Turns, then the turns between two rows, first turn first; the first pair answered:
Nolis (before |-> after):
[ -7   5   4   1   4 -15   9   4] |-> [ 8  7 -8 14 -2 -9 -3 -3]
[-13  -3 -17  16 -15 -13   6   5] |-> [ 21 -16   5   8 -11   4  -6 -13]
[ 18  -7  -2  -1  -6   5 -10  -8] |-> [ -6  -7  10 -18   3  -7   9   1]
[-5  1 -5 12  4  3  5  7] |-> [ 8 -2  2 10  6  9  0  1]
dovu (before |-> after):
[-17   0   7 -13  11   1  13   2] |-> [-17  -8  11 -11  -5 -12   4  -3]
[ 1 -5  8 -7 -1  0 -1 -2] |-> [ 1 -5  2  0 -8 -3 -7 -3]
[ -6  -1  -4  -1  -8   3 -10  -2] |-> [-5  2 -8 -1 -1  9 -5  1]
gidek (before |-> after):
[-7  0 -8  6 -8 -5 -8  3] |-> [  3  -4   1   2 -10  -2 -11  -3]
[-10  13 -34  25 -16  -9  -8   7] |-> [ 28 -11   5  13 -18   0 -27 -18]
[16 -4  5 -8  6  1 -4 -7] |-> [ -3   1   6 -14  10  -5   7   0]
[-4 -4  1 17 -9 -1  2 -3] |-> [  1  -9  10  12 -10  -2   2  -7]

Each pair is 2 to 3 turns apart.
[11 -6  7 -6  3  3 -3 -1] |-> [ -9  -2   1  -4  -3 -11   3   8]
Nolis then dovu
[ -1   9   2 -13   6  -9   9  10] |-> [ -1  14 -11  -4   6  -7   6  11]
dovu then gidek then dovu
[ 16   2   2 -17  27  30  19  -7] |-> [ 12 -21  10  -1 -28 -14 -23 -23]
dovu then dovu
[ 11  -2 -13   6   1   7  -1  -8] |-> [  3 -13   8  -6  -4  -7  -1  -9]
Nolis then dovu
[ -1  -2 -18   0 -12   3  -7   0] |-> [-14  -4  -4 -15  -4  -2   7   5]
Nolis then Nolis
[  7 -13  18  -5   0   4  -3 -13] |-> [  5 -14  13   0  -9  -2  -9 -14]
Nolis then Nolis then gidek
[-18   2 -22  11   0   1   5   7] |-> [  8 -12  13  -9  12  15   4  -7]
gidek then dovu then gidek
[-16  -7  -2   7 -12 -25  -9  -1] |-> [  8  -3 -15  19 -11  -5 -19  -9]
gidek then Nolis then dovu
[ 8 -2  8 -6  9  6  3 -1] |-> [-4 -5 11 -9  4 -7  5  2]
gidek then dovu
[ -5 -11  16  -8  -9 -14  -1  -4] |-> [  4 -12  20 -13  -1  -7   2  -5]
gidek then Nolis then Nolis
[ -2  -4  10 -10   8  -1   7   2] |-> [  6  -5  -4   7  -9  -4 -11  -5]
dovu then gidek then Nolis
[  0 -16  19  -4 -19 -21 -15  -9] |-> [  2   9 -30  22 -11  -2 -11   2]
Nolis then Nolis then dovu
[ 10   2  -7   8 -14 -10 -14  -1] |-> [-11  10  -8   1  -6 -16   1  11]
Nolis then Nolis then dovu
[ 10  -2  -5  15 -21   1 -11 -18] |-> [ -2  -8   6  10 -26 -10 -10 -16]
Nolis then dovu
[  3 -13  20  -1  -7 -14  -6 -10] |-> [ -8  12 -21  17   4  -2   2   5]
Nolis then gidek then dovu
[  2   4 -12  13 -13   1 -11   2] |-> [-14   2  11 -11   4  -2  10   9]
Nolis then gidek
[-9 -1  4  1  2 -9  4  0] |-> [-4  5 -6  7  9  0  5 -1]
gidek then dovu
[ 4 10  1  3  7 12  1  0] |-> [ 3  2 16 -3  1  3 -4 -4]
gidek then dovu
[-9  9 -7  0 11 -4 10  7] |-> [-11  -4   8  -4  -1 -18   2   2]
dovu then dovu
[  6  17 -21   5  20  28  14   6] |-> [ 26 -10  25 -12  11  19   0 -13]
gidek then dovu
[ 2  3  0  4 10 12  3 -3] |-> [ 1 -1  1  9 -5 -1 -8 -8]
dovu then dovu then dovu
[-13   2  -5   8 -11 -24  -1   8] |-> [-10  11  -5  -2  13  -4  17  14]
dovu then dovu
[  1 -14  14  -6   8  -3  -7  -1] |-> [ -2   2 -15   8  13   7  -4   8]
Nolis then gidek then dovu
[  7 -11  12  -4  -6  -6  -4  -6] |-> [-13   1 -10   7  -8 -12   1   5]
Nolis then dovu
[  8   5 -15  12  -3   4  -4   0] |-> [ 3 10 -8  2 10 10  9  5]
dovu then Nolis then Nolis
[-12   3  11  -6  -1  -8   6   4] |-> [  8  -1   9   3 -11  -3 -12  -8]
Nolis then gidek
[  0   1  12 -13  15  10  17   6] |-> [-17   0  -5   6 -16 -18   0   7]
dovu then Nolis
[ 9 -7 -3 -8  9 20 -3 -1] |-> [  9  -5 -14   2   0  17 -10  -1]
gidek then Nolis then gidek
[  5   1 -15  14  -4   4  -5  -2] |-> [ 10 -11  10   2  -6  -2  -8 -10]
Nolis then dovu
[ 16  -2 -11  17 -19   1 -24  -9] |-> [ 13   1  18 -16  22  19  12   0]
dovu then Nolis
[15 -3  1  6 19 23  0 -2] |-> [  2 -19  28  -6   5  -1  -5  -5]
gidek then dovu
[-10  -3  17 -18  17   2  20   7] |-> [  4  -8  23 -19  15   7  11  -1]
Nolis then Nolis then gidek
[  4   7 -31  12   5   5   8  -2] |-> [ 23  -2 -13   3  13  16   6 -11]
dovu then Nolis then gidek
[-25   5  -1  -2  -3  -8  14   9] |-> [ 14  -8   1  11 -18   2 -15 -13]
Nolis then gidek then dovu
[ 18 -12  22 -10  -2   6  -5 -12] |-> [ 11  -2 -12  16 -19  -2 -18  -9]
Nolis then dovu then Nolis
[ -6   5  -4   1  -6 -10   2   4] |-> [ 5  6  0 -4  8  6  7  2]
gidek then dovu then dovu
[ -8  -6  13 -19   6  -4  14   4] |-> [ 14 -10  -2   4 -17  -2 -15 -10]
dovu then gidek then Nolis
[21  0  3  0 10 21 -8 -9] |-> [ -2 -13  23 -11  -7 -10  -8  -8]
gidek then dovu
[  4  12 -25  12   9  12   3   6] |-> [-10   8  -3  -9  20   6  19  12]
Nolis then Nolis
[16  3 -7  9 -6 11 -6 -9] |-> [-6  9  0 -6 10  8 18  3]
dovu then gidek then gidek
[-13  -5   7  -2 -12 -13  -2   6] |-> [ 13   0  -9  12 -10   6 -11  -2]
gidek then Nolis then dovu
[ -8   0  -7   8  -9 -10  -5   1] |-> [ 9 -3 10 -5  6  6 -1 -5]
gidek then dovu then Nolis
[-18   2   8   3  -6  -7   9  11] |-> [15 -5 16  5 -5 10 -5 -5]
gidek then Nolis
[ 8 -3 -8  5  5 15 -6 -9] |-> [-17  -8   3  -5  -5  -9   1  -2]
gidek then dovu then Nolis
[-16  -3  -1   9 -18 -13  -9   3] |-> [-3 10 -7  4 15 19 10  7]
gidek then dovu then dovu
[  2   0  15 -17   7   2  12   6] |-> [24  2 -4  3 -5 11 -7 -3]
Nolis then Nolis
[10 -9 13 -2  8 10  0  0] |-> [ -3   3 -11  10   8   8   5  10]
gidek then gidek
[ 25  -5   0   9 -13   5 -20 -10] |-> [-20   9 -17  11 -14 -18  -2  11]
Nolis then Nolis
[-4  8  3 -8 14  5  6  8] |-> [ 17   5  -1   2   4  10 -10  -2]
Nolis then gidek
[ -3  12 -10   2   0 -12   0   9] |-> [ 11  -2  10  -9   0 -10  -5  -1]
gidek then gidek
[  9  -8  10  -1   4   7 -11   3] |-> [-13  -5   4  -1  -1  -7  -5  12]
Nolis then dovu
[  8   3 -16   6   3   7  -7  -4] |-> [  1   4 -18   8  -3   0  -8  -1]
gidek then Nolis then Nolis
[-15   9 -13  -5   4   1  15  12] |-> [  6   2   3 -12  13  16  13   2]
Nolis then dovu then gidek
[  7   5  13 -14  20   9  16   5] |-> [  1  17 -22  10   9   7   8  10]
Nolis then dovu then gidek
[-22   7  -2  -8   8  -4  16  14] |-> [-24  -3   2  -4  -9 -19   2  10]
dovu then dovu
[13  6 -5 17 -8  1 -8 -3] |-> [ 7  8 11 -1 14  9 12  2]
dovu then Nolis
[-18   7   8  -4   9  -5  10   6] |-> [10  7  1  4 12 17  1 -4]
Nolis then dovu then gidek
[-10   3  12  -6  -5 -20   9   4] |-> [21  6  4 -1  9  9  4 -4]
Nolis then dovu then Nolis
[  9   8 -12   3  15  18  11   3] |-> [-17  -4   1  -1 -11 -21   2   4]
dovu then dovu then Nolis
[-18  10 -18  22 -10 -13  -5   6] |-> [ 0  5 18 -9 28 14 15  3]
dovu then Nolis then Nolis
[ 6 -5 14 16  8 -7 -8 -2] |-> [ 8  2  2 19 13  1 -5  2]
dovu then dovu
[ -1  -8   8  -5 -13  -9 -11  -5] |-> [-18   1   2 -10  -3 -10   4   5]
dovu then Nolis then Nolis
[18 -3  3  3  6 11 -1 -2] |-> [  3 -10  15  -5  -5  -9  -2  -1]
gidek then dovu
[-4 -2  8 -7 12  8  6  8] |-> [  8  -4  -7  10  -5   6 -14   0]
dovu then gidek then Nolis
[ 12  -8  27  -6 -10   3  -9 -12] |-> [ 15   0   0  15 -22   4 -18  -9]
Nolis then dovu then Nolis
[11  4 -6 -2  9 17  3  0] |-> [-10  -2  10 -15   6  -2  11   5]
gidek then Nolis then dovu
[-25  11   3   1   7  -3   9   6] |-> [-26   6   6   3  -4 -11   1   2]
dovu then dovu
[-12   3  18 -10   3  -2   2   3] |-> [ -4   4  20 -10   9   6   2   2]
gidek then Nolis then Nolis
[-4  7 -1 -6 10  9 16 13] |-> [ -8  -7  10  -4 -17 -14  -3   5]
dovu then dovu
[-9 -1  8 -6  1 -6  8  6] |-> [13 -6  9 -1  0  5 -3 -4]
Nolis then Nolis
[ 2  3  6 -7 19 17 15  0] |-> [-23   4  -8   6  -8 -12   4   8]
dovu then Nolis
[ 5 -1  2  0 -7 -5 -9 -3] |-> [ 6 -1  8 -9  2  2 -2 -2]
dovu then Nolis
[ -3   8 -16  13  -4  -2  -3   5] |-> [ 9  8 -7  5 11 13  4  3]
dovu then Nolis
[ 13  -7   3   2  -6  -1 -12 -12] |-> [  7  -8  14 -10   3  -2  -1  -9]
dovu then gidek
[-3 -3  9 -4 12 -7 15  1] |-> [-5  1  3 -1 15 -3 17  5]
gidek then dovu
[ 3 -7  7  1 -7 -6 -9 -7] |-> [12 -1  6 -1  8  9 -2 -6]
dovu then dovu then gidek
[-10  -6  -4   9 -15 -12  -6   2] |-> [ 15  -7  -2   9  -5   8 -10  -7]
dovu then gidek
[ -2  -9  31 -27  10  -7   9  -6] |-> [ -5  19 -36  17  -3   1  -3   4]
gidek then dovu then gidek
[  3   0  28 -22  12   9   7  -9] |-> [ 18  -8  25  -9  -6   4 -15 -19]
Nolis then gidek then gidek
[-14   5   5  -6  18   7  14  -2] |-> [-13   0  14 -10  15   2  11  -5]
Nolis then gidek then Nolis
[ 11   3  -7   8 -11   4   3  -2] |-> [ 5  6 -4  1  2  9 14  3]
dovu then Nolis then gidek
[ 24  -9  10 -15  15   6  -2  -2] |-> [-16  -3   2 -16   5 -21   9  14]
Nolis then dovu
[ -2  -5  15 -16   7  -7  10  -2] |-> [  6  -3  12 -15  12   4  11  -3]
gidek then Nolis then Nolis
[  2   5 -16   8  -5  -4  -8   1] |-> [ -7   1   7 -14  11  -4   7   5]
Nolis then gidek
[-15  -6  14  -7  -9 -22   3   1] |-> [ 13 -13  17  -1 -11  -9 -11 -12]
Nolis then Nolis
[12 -5  7 -9  5 13 -4  0] |-> [ -5   7 -12  -1   5   9   3  10]
gidek then gidek
[ 11  11 -21  17  -3  10  -8   1] |-> [ 12  -7  24 -14   7   3   0  -4]
dovu then gidek then dovu
[  6 -10  11  -7  -2  10  -8  -3] |-> [-11   4 -13   4  -2   7   0   8]
gidek then gidek
[  7  -4  10 -11  11  14  10  -9] |-> [-21  -2   5 -10   0  -9  12   0]
dovu then gidek
[  5 -12  24 -13  -3  -7  -5  -9] |-> [ -7  10 -23  16  -8  -4  -6   3]
gidek then gidek
[ 20  -3  -6  10 -11   9 -14 -10] |-> [ -8  13 -14  -2  13  10  17  10]
dovu then Nolis then gidek
[-12  -4   3  -5 -12 -11  -2   4] |-> [ 13  -6   1   1  -9   4 -12  -6]
dovu then Nolis
[-21  -8   1   5 -18 -23 -11   2] |-> [  6   5 -23  23  -7   7 -17  -4]
Nolis then dovu
[ -6   9 -15  12  -9 -10   5  10] |-> [  6  -7  22 -12  -2  -7   6   2]
gidek then Nolis
[ -7  -1 -10   8 -17  -6 -14   0] |-> [-13   4   3 -12  12   6  12   9]
dovu then Nolis then Nolis
[ 9 -1  1  8 11  8 -7 -7] |-> [-12  -1  -4  11  -2 -12  -8  -2]
Nolis then dovu then Nolis
[ 4  5  1 -6 14 15 10  1] |-> [  8   8 -11   4  10  17   4  -2]
Nolis then Nolis
[  4  14 -14   3  19  19  11   7] |-> [14  9 -9  2 17 22  6  1]
Nolis then Nolis then gidek
[  7  -2  12 -17  20   8  11   1] |-> [ 18   5 -20  12   2   9 -11  -3]
Nolis then gidek
[-23   3 -13  11 -13  -7   5   4] |-> [  2 -14  25  -8  -5   4   2 -11]
gidek then Nolis
[-24   8 -10   7  -3 -14   8   9] |-> [16  6 -6  6 15 20  5 -3]
dovu then Nolis then dovu
[ 5 -2 10 -8 16  5  4 -4] |-> [-12   2   2  -5  13  -6   9   5]
Nolis then dovu
[-15   6   7 -11  12   4  11   2] |-> [-7 11 -5 -5 17 13  9  1]
Nolis then dovu
[ -4  -3   9 -10  15   1  12   4] |-> [ 13   2 -10   6  10  12   0   0]
gidek then Nolis
[ 15  -5  -2   5  -2   4 -11  -4] |-> [ 14   0 -10   8   2   6  -7   1]
Nolis then gidek then Nolis
[10 -4  1 -4  7 17  5 -4] |-> [-2  3 -8 -2  8 14 12  3]
gidek then gidek
[  0  -4  21 -10  12  13  12   0] |-> [ 11   3 -11  19  -7  14  -9  -4]
Nolis then gidek
